In the rows, 128 means zero.
One turn moves every row onto another: examples first, then more rows asked:
kam: [156, 148, 130, 141, 157, 167, 105, 136, 153,  88, 125, 151, 166, 110, 145,
 120, 144]
lurop: [157, 150, 127, 119, 144, 173,  61, 126, 151, 119, 116, 153, 144, 107, 132,
 125, 154]
kobi: [154, 146, 140, 142, 144,  97, 118, 129, 157, 144, 151, 163, 142, 119, 131,
 113, 144]
fevef: [158, 175,  96, 102, 166, 155,  99, 119, 131, 122, 148, 139, 164, 137, 116,
 133, 113]
Tabik: [146, 134, 104,  99, 151, 131,  94, 137, 148,  99, 131, 160, 143, 178, 151,
 105, 135]
vutas: [158, 179, 121, 121, 137, 139, 133, 118, 170, 141,  94, 135, 129, 129,  95,
 109, 147]
nuli: [159, 132, 135, 133, 132, 179, 104, 127, 172, 102, 118, 156, 120, 124, 135,
 107, 155]
gozul: [146, 134, 104,  94, 147, 133,  84, 135, 148, 107, 128, 161, 137, 177, 148,
 105, 139]
Lal: [155, 186, 119, 130, 151, 133, 143, 125, 163, 128,  99, 132, 154, 124, 103,
 114, 140]
vudo: [155, 190, 116, 117, 148, 134, 114, 120, 157, 145,  94, 132, 149, 118,  96,
 120, 145]
Tebuk: [161, 153, 107, 118, 151, 163, 149, 119, 157, 103, 151, 143, 135, 159, 120,
 112, 115]
napo: [154, 150, 138, 135, 143,  97, 101, 127, 152, 154, 149, 162, 142, 114, 128,
 118, 146]
suz: [155, 144, 141, 136, 136, 100, 109, 125, 159, 154, 148, 164, 128, 121, 127,
 111, 148]
kemov: [145, 138, 102,  96, 153, 130,  83, 136, 143, 104, 130, 160, 149, 174, 150,
 109, 135]
mezu: [162, 156, 102,  92, 136, 169,  96, 107, 153, 139, 141, 144, 111, 154, 105,
 118, 126]

Tabik moves to kemov
kam moves to lurop
mezu moves to Tebuk
Where do these go?
napo moves to suz
vudo moves to vutas

One turn moves every row onto another: examples first, then more rows asked:
Sep: [136, 146, 121, 117, 112, 151, 131, 155, 157, 118, 140, 161]
soseg: [110, 149, 167, 125, 142, 109, 117, 147, 124, 143, 121, 140]
Kamuz: [144, 123, 102, 113, 132, 143, 156, 131, 115, 111, 155, 154]
Gib: [103, 130,  99, 114, 155, 119, 129, 133, 101, 125, 127, 162]
Lom: [123, 135, 133, 124, 140, 138, 141, 131, 155, 147,  96, 159]
Manep: [119, 126, 118, 135, 139, 120, 163, 160, 129, 146, 126, 138]
teneb: [131, 152, 110, 129, 168, 156, 138, 124, 110, 124, 115, 160]
vobu: [127, 127, 164, 106, 114, 107, 133, 141, 125, 134, 148, 137]
Rem: [166, 127, 143, 121, 126, 143, 125, 169, 135, 136, 144, 139]
duko: [128, 171, 112, 130, 148, 162, 124, 145, 125, 123, 123, 151]
gevi: [110, 144, 152, 123, 137, 135,  91, 118, 137, 123, 112, 136]
vorus: [129, 102, 116, 152, 147, 149, 137, 104, 135, 118, 135, 136]
dok: [127, 126, 117, 139, 158, 119, 163, 151, 107, 132, 145, 156]
risem: [123, 124, 147, 143, 154, 137,  99, 108, 123, 117, 157, 177]
ribu: [141, 123, 140, 143, 154, 149, 101, 145, 143, 144, 104, 136]
pekeb: [134, 100, 153, 139, 145, 118, 150, 117, 135, 143, 140, 164]
fuvo: [105, 127, 125, 119, 157, 116, 117, 110,  91, 134, 135, 161]
livar: [148, 107, 136, 122, 133, 147,  84, 121, 124, 118, 149, 147]
laz: [126, 121,  99, 151, 156, 152, 129, 124, 126, 101, 144, 151]
veki: [137, 142, 141,  99, 140, 130,  90, 153, 106, 145, 128, 156]
Rotam: [142, 139, 121, 116, 127, 140, 136, 139, 104, 112, 178, 158]
Maz: [135, 120, 157, 139, 116, 128, 127, 139, 147, 113, 157, 127]
kevo: [112, 149, 134, 116, 130, 119, 106, 155, 119, 123, 158, 180]
nogi: [133,  89, 145, 128, 140, 106, 112, 147, 123, 148, 133, 140]
makez: [143, 146, 161, 132, 131, 158, 111, 116, 145, 113, 137, 135]

ribu moves to livar
duko moves to vorus
Where do these go?
Gib moves to teneb
Lom moves to risem
gevi moves to makez

